In the rows, 128 means zero.
A single turn carries every row of the set below to another of its rows. Some are shown first; where does it send the rows asked next?
Z364: [139 158 142  98 158 127 127  92 138 121 159 136 146 110 130 103 143 116
 142 133 136 166 126 157 182  95 122 126 134 108 131 109 153 132 157  98
 167]
Z577: [152 139  72 128 115 146 143 104 129 125 145  93 154  95 148 100 138 145
 129 108 134 117 164 142 109 123 162 115 133 110 128 141 110 129 174 116
 178]
Z264: [141 118 109  99 103 123 144 103 127 111 139 106 149 134 112  97 132 129
 130 123  79 161 153 149 116 138 128 120 104  98 143 147 117 151 162  97
 113]
Z280: [123  93 122 140 128 151 113 163 107 134 100 160 134 109 181 101 107 128
 137 134 118 132 136 154 140 111 108 136 156 121 115 120 129 132 123 188
 146]
Z217: [146 101 113 142  80 118 121 121  98 130 147 182 120 131 107 101 130  87
 113 124 162 117 114 145 112 111 112 145 106 130 131 126 173 132 104 110
 164]
Z801: [160  88  96 138 122 118 111  95 118 127 143 127 108 138 125 121 122 106
  73  95 131 131 101 135 108 146 142 141 143 147 125 131 107 106 134 100
 143]
Z826: [185 132 118 116  90 142 105  98 137 139 153 142 153 143 146 115 160 122
  84 134 139 110 143 138 130 127 134  94 129 129 140  88 117 110 150 103
 168]
Z549: [113 126 131 117 118 131 133 136  50 154 167 135  84 134 149 105  97 125
 137 125 138  99 135 181 119 120 126 109 141 139 123 134 145 122 124  98
 142]
Z988: [117 123 163 134  79 127 129 134 108 174 109 133 114 113 127 106  83 143
 114 148 123 125 147 147 150 121 141 131 126  95 114 126 126 107  97 143
 127]
Z723: [153 126 107  90 126 140  97 136 158 140 161 133 154 121 166 101 168 106
 126 137 116 150 150 157 154 124 121 148 158 147 108 122 149 125 146  66
 158]
Z864: [120 114 139 107 129 124 119 157 125 126 130 145  82 113 162 103 129 134
 173 142 105  94 111 163 125 108 122 119 129 132  74 117 102 133 144 119
 134]
Z942: [131 107  77 143 111 141 132 110 108 129 151 159 142 122 159  91 111 112
 114  78 114 126 137 158  62 117 117 131 110 120 128 132 146 126 184 108
 142]
Z330: [116 121 120 121 120 132 114  82 102 133 122 143 141 113 115 126 120 167
 151 101  91 130 125 203 141  92 119 128 104 126 145 165 128 136 138 131
 128]
Z772: [165 121 110 102 114 126 121 134 132 134 133 145 175 137 124 107 145 108
 158 143  93 126 137 139  94 110 146 102 106 120 162  81 162 154 123 114
 157]
Z282: [108 126 127 137  94 131 139 136  85 131 126 124 112 102 127 111  96 136
 129 138 124 121 134 168 165 105 124 147 134 138 121 121 120 123 118 183
 173]
Z327: [110 127 130 126 153 164 141 102 109 166 144 184 160 115 155 112 109 110
 141 150 107 140  95 175 126 124 114 126  81 148 139 124 125 111 108 129
 158]
Z992: [150 133 139 108 157 117 121 128 139 116 129 175 119 118 158 111  89 129
 144 117 135 127 102 113 113 112 102 148  83  88 127 120 156 155 136 105
 131]
Z582: [122 128 126 136 152 121 121 103 145 114  90 134 130 108 166 126  98 120
  89 149 144 151 142 132 125  94 150  91 124 113 143 135 130 130 153  76
 133]
Z565: [163  86 148 109 123 128 136 143 150 121 150 173 130 100 112 115 148 124
 138 142 152 121 130 109 145 143 105 130 136 122 105 107 126 145 116 118
 159]
Z472: [144 141 137 144 159 177 132 126 135 162 131 142 141  81 155 116  81 128
 120 124 133 130 139 173 111 145 140 138  85 152 107 136 155 115 109 131
 174]
Z681: [150 153  95 116 116 110 136 103  90 126 132 131 128  92 114 115 115 114
 142 139 149 102 147 160 108 137 127 177 110 148 125 104 128 108 134  78
 195]
Z427: [141 121 137 104 148 151 113 108 140 147 110 150 151 116 172 113 137 137
 118 173 123 156 128 175 159 157 129 128  71 140 105 135 106 110 134 134
 144]
Z85: [136 126 116 132 106 143 120 103 135 144 109 120 139 109 143 115 103  94
  99 141  97 130 137 122  97 124 145 135 136 109 121 126 125 126 109  36
 134]
Z168: [150 147 165 152 133 145 110 142  92 148 101 106 113 124 156  82 124 131
 135 135 143 101 175 141 116 142 130 113 156 109 142 142 145 106 130 104
 143]
Z287: [116 120 138 128 105 140 107 135 107 193 119 152 142 121 163  78 135 119
 129 137 125 144 139 175 161 120 131 149 164 103 112 116 161 114 104 153
 122]
Z607: [138 104 114 116 125 126 122 122 109 114 134 139 148 119 104 108 158  62
  98 163 118 157 139 143 146 113 143 117 157 115 124 121 136 164 116 117
 145]
Z837: [125 144  86 123 137 111 135  82 110 130 127 134 113  96 172 105 127 123
 118 116 183 109 110 174 139 108 143 161 110 138 132 121 175 139 138  91
 161]
Z96: [133 134 116 118 134 151 121 124 108 127  85 145 148  96 164 106 148 196
 143  82 115 134 141 148 146 118 142 105 109 115 120 145 113 138 144 137
 150]
Z710: [128 140 146 140 122 140 100 125 105 116  95 102 115 137 153  64 164  94
 158 137  82 129 127 169 148 108 118 133 138 116 111 122 141 130 138 121
 139]
Z114: [117 102 153 141 144 137 102  90 125 166 147 141 145  90 149 125 106 165
 134 100 104  85 145 156 131 119 152 143 108  95 117 147 132 112 165 129
 127]
Z513: [139 100 108 108 114 120 144  94 151 153 164 147 152 111 142  81 159 151
 172 101 126 117 127 147 113 149 113 154 120 108 125 127 128 109 172  97
 132]
Z192: [132 143 113 139 145 167 113 113 123 152 121 108 145 131 163  99 115 108
 104 140 115 161 109 160 152 133 158 141  81 134 125 176 135 119  96 131
 161]
Z13: [149  95 100 103 135 125 105 158 105 100 139 167 140 142 163 117 109 113
 155 141 115 140 125 109 105 119  95 140 103 127 140 126 124 127 143  93
 178]
Z861: [161 100 105 149 111 128 107 124 137 140 105 143 137  90 132 108 139  98
 107 159 182 104 159 132 103 115 170 120 140 107 102 124 142 127 119 114
 170]
Z967: [160  82  92 111 154 105 128 129 138 131 131 123 130 100 107 113 129 118
 162 103 123 127 115 152  95 152 160 160 131 146 122 105 155 139 119 115
 154]
Z496: [104 143 123 136 136 145 112 120  76 152 136 150 155 119 167  89 141 135
  97  72  92 130 141 153 144 114 162 135 106 113 129 141 156 133 161 133
 132]

Z723 moves to Z13
Z607 moves to Z565
Z330 moves to Z114
Now these:
Z168 moves to Z710
Z364 moves to Z992
Z942 moves to Z577
Z280 moves to Z282
Z826 moves to Z772
Z427 moves to Z327

A single turn carries every row of the set below to another of its rows. Some are shown first; where does it send the rows asked next?
Z328: [108 128 141 129 194 136 117 113 135 115 146 153 142 130 154 109 152  97
 145  94  84 111]
Z289: [ 99  82 138 140 147 183  76 131 152 128 139  92  92  61 137  94 127  70
 150 106 119 140]
Z958: [120 148 126 114 142 173 117 154 159 121 127 145 115 124  61 136 104  84
 102  97 117  92]
Z855: [148 142 150 132 181 138  86 118 178 100 153 129 138 126 115 114 132  77
 124 102 143 116]
Z182: [101 114 100  88 161 139 108 144 151 130 123 150 113 128 158 112 119 111
 160 103  82 168]
Z185: [ 98 129 140 123 176 164 132 164 149 112 122 113  99 124 157 117 123 107
 144  72  55 110]
Z897: [128 112 134 127 168 159  63 147 170 133 152  84 110 101  63 134 141  86
 152  99 138 111]
Z12: [ 90 117  97  85 154 139 116 135 143 139 120 160 117 119 149 117 120 105
 149 105  76 159]
Z120: [106  75 106 134 138 194  73 155 137 151 127 108  87  76  90 122 135 100
 147  96 109 139]
Z845: [110 127 115 117 168 165 127 163 114 111 137 166 123 136  98 123 127 127
 146  90  83 110]
Z695: [ 94 122 106  85 153 140 117 133 145 122 129 160 119 116 157 102 110 100
 156 109  87 161]
Z216: [101 129 151 118 149 170  90 141 169 118 147  83 100  81  71 117 109  53
 140 107 132  94]
Z494: [ 93  82 122 138 139 177  78 104 126 149 139 136 120  67  96 107 144  65
 133 118 124 125]
Z263: [ 99 118 138 129 158 151  79 119 174 157 134  90 116  86  73 139 146  53
 127  99 117  88]
Z814: [128 137 136 131 169 155 100 155 201 135 110  85  99 126 123 144 133  84
 108  75  91 108]

Z958 moves to Z855
Z328 moves to Z185
Z12 moves to Z695
Now these:
Z263 moves to Z216
Z494 moves to Z289

A single turn carries every row of the set below to another of its rows. Some are shown first; where does it send the rows asked next?
Z605: [165 146 103 114 106 101  80 163 116  95 112 116 109 142 131  58 120 109]
Z469: [128 105 145 123 113 145  99 115 119 196 117 129 131 152 120 101 133 129]
Z261: [151 146 111 146  89  81  73 146 104 103 122 104  93 161 107  82 127  85]
Z673: [119 127 125 154 108 148  65 100 107 146 100 152 116 188 108 123 112  99]
Z779: [129 154 116 134 123  98  88 164 102  82 123 128  86 148 115  77 108  79]
Z297: [ 99 126 133 167 105 164  71 150 109 128 100 130 108 179  97 107  95 105]
Z731: [132 111 137 125 118 147  88  89 110 182 117 139 129 175 114 104 131 121]
Z846: [ 83 132 130 149 113 157  96 113  92 152 102 149 124 187 129 118 118 123]
Z718: [127 144 112 166  94 116  59 127 103 107 103 135 100 181 103 111 110  79]
Z572: [144 132 132 100 128 116 140 116 123 153 115 104 118 140 133  78 161 133]
Z630: [ 94 165 116 127 149 108 108 151  95 105 111 124 137 126 147  76 121  93]
Z935: [ 88 157 126 124 151 105 117 149 126 126 104 121 121 118 144  74 154  99]
Z696: [118 121 159 125 126 148 125 100 115 169  95 120 132 159 133 110 139 132]
Z765: [109 129 135 107 118 141 122 104 105 181 125 132 124 163 139 107 125 147]
Z9: [148 149 111 103 124  89 123 149 116 108 126 109  94 134 124  61 148 107]
Z227: [156 112 134 106 114 110 101 109 112 179 136 110 121 154 118  74 146 126]
Z46: [ 98 160 158 111 127 156 131 151 130 153  88 110 112 150 132 110 119  92]
Z44: [155 137 106 125  92  74  94 148 112 120 123  92 110 130 123  66 144 111]
Z198: [132 141 112 145 102 135  64 172 105  90 101 124  99 168 109  74  97  92]
Z807: [115 119 132 146 109 168  76 118 108 165 102 153 120 173 109 120 103 106]
Z492: [164 130 123 117 100  80  95 137 109 138 139  93 105 148 114  64 144 108]
Z904: [105 146 142 160 121 131  73 149  95  98 102 146 100 165 116 111  88  78]
Z709: [152 158 128 109 105  81  95 163 113 126 120 104  84 141 144  65 135 110]
Z703: [129 122 134 125 117 124 112 110 138 169 124 117 136 138 130 109 140 159]
Z456: [ 91 148 123 170 104 137  71 147  92 109  90 144 103 186 128 104 118  94]
Z115: [104 168 148 114 124 157 122 154 100 129  92 113 126 157 136 112  88  86]
Z403: [ 98 116 143 159 112 157  96 118 125 166 112 125 124 162 110 124 117 139]
Z872: [144 143 135  86 113 103 120 131 115 169 133 107 105 140 146  79 135 139]
Z239: [143 151  92 146  89  96  71 151 101  91 104 117 101 151 114  89 114  85]
Z81: [128 161 123 151 100  99  69 173 101  96  99 122  82 165 136  77 126  87]
Z517: [121 142 103 156  99 144  61 136  99 113  94 146 105 172 107 114  96  84]
Z441: [ 99 129 165 156 123 156  93 116 103 143  88 141 126 174 126 126 102 105]
Z665: [101 170 127 121 136 134 112 153  82 105 104 120 140 143 144  94  90  89]
Z954: [148 115 134 113 105  98 110 129 121 171 130  98 126 131 126  74 153 130]
Z955: [163 139 114 104 113  94 106 132 134 134 125 111 129 127 141  75 140 143]
Z16: [ 91 155 148 115 138 130 128 149 144 151  91 111 110 131 136  92 152  98]

Z9 moves to Z572
Z239 moves to Z44
Now these:
Z261 moves to Z492
Z955 moves to Z703
Z846 moves to Z456
Z16 moves to Z46

A single turn carries every row of the set below to another of its rows. Some are shown first; where does it send the rows asked next?
Z425: [123 165 102 106 186 135  98 134 128 116  84 145 127 155 161 113 139  68
 100 144 189]
Z793: [102 178 141 121 182 121 108 139 119  82 116 119 117 151  91 119 119 138
  97 101  91]
Z660: [ 74 147  95 159 200 149 114 130 151 122  66 132 105 161 137 105 109  76
 105 166 120]
Z312: [120 167 146 127 204 148 105 137 123  88 108 119 110 161  83 119 121 130
  82 108  92]
Z100: [ 58 136  94 153 178 159 115 123 163 109  97 158 118 156 130 118 137  95
  80 170 143]
Z365: [ 66 153 131 128 173 130 102 170 123  80 140 111 107 111 115 120 141  96
 134 140 147]
Z254: [ 77 142 160 131 215 170 108 148 104  89 118  77 110 138 121 102 113  92
 122 161 151]
Z4: [119 154 113 108 197 152 101 124 120 118  86 135 131 163 159 111 136  70
  90 155 196]
Z291: [100 163 103 109 177 119 100 131 115 115  92 133 129 150 163 113 136  69
 107 148 191]
Z451: [126 145 185 167 208 161 135  97 130  86  97 123 124 164 138 119 119 127
  83 123 160]
Z963: [ 60 166 110 125 168 156 131 106 162 103  96 162 143 156 153 106 113 125
  90 158 150]
Z251: [ 76 177 112 130 191 147 129 111 152 114  64 137 130 162 161  94  84 107
 115 156 128]
Z503: [128 172 165 107 222 199 114 147 139  88 106 116 121 144 125 102 109 113
 113 138 151]
Z844: [ 75 160 150 126 181 126 109 127 104  80 131 105 122 154  90 119 123 141
  86 117 105]
Z755: [118 183 137 105 180 161 109 169 158  78 126 151 118 118 120 119 137 116
 125 119 148]
Z222: [ 83 140 173 180 191 113 131 104 104  88 102  95 114 151 143 118 115 111
 109 128 151]
Z973: [143 158 154 169 186 139 128 125 158  84 101 159 110 146 128 134 144 120
  91 101 147]
Z121: [ 95 148 155 133 202 154 105 125 108  85 122 106 116 165  81 119 125 134
  71 123 104]
Z103: [102 151 144 182 168  90 123 132 132  85 106 131 100 132 132 135 139 104
 117 106 137]
Z164: [ 96 152 113 110 187 136 102 121 107 116  92 123 133 160 163 110 134  70
  96 159 198]

Z963 moves to Z251
Z164 moves to Z291
Now these:
Z312 moves to Z121
Z503 moves to Z254
Z973 moves to Z451

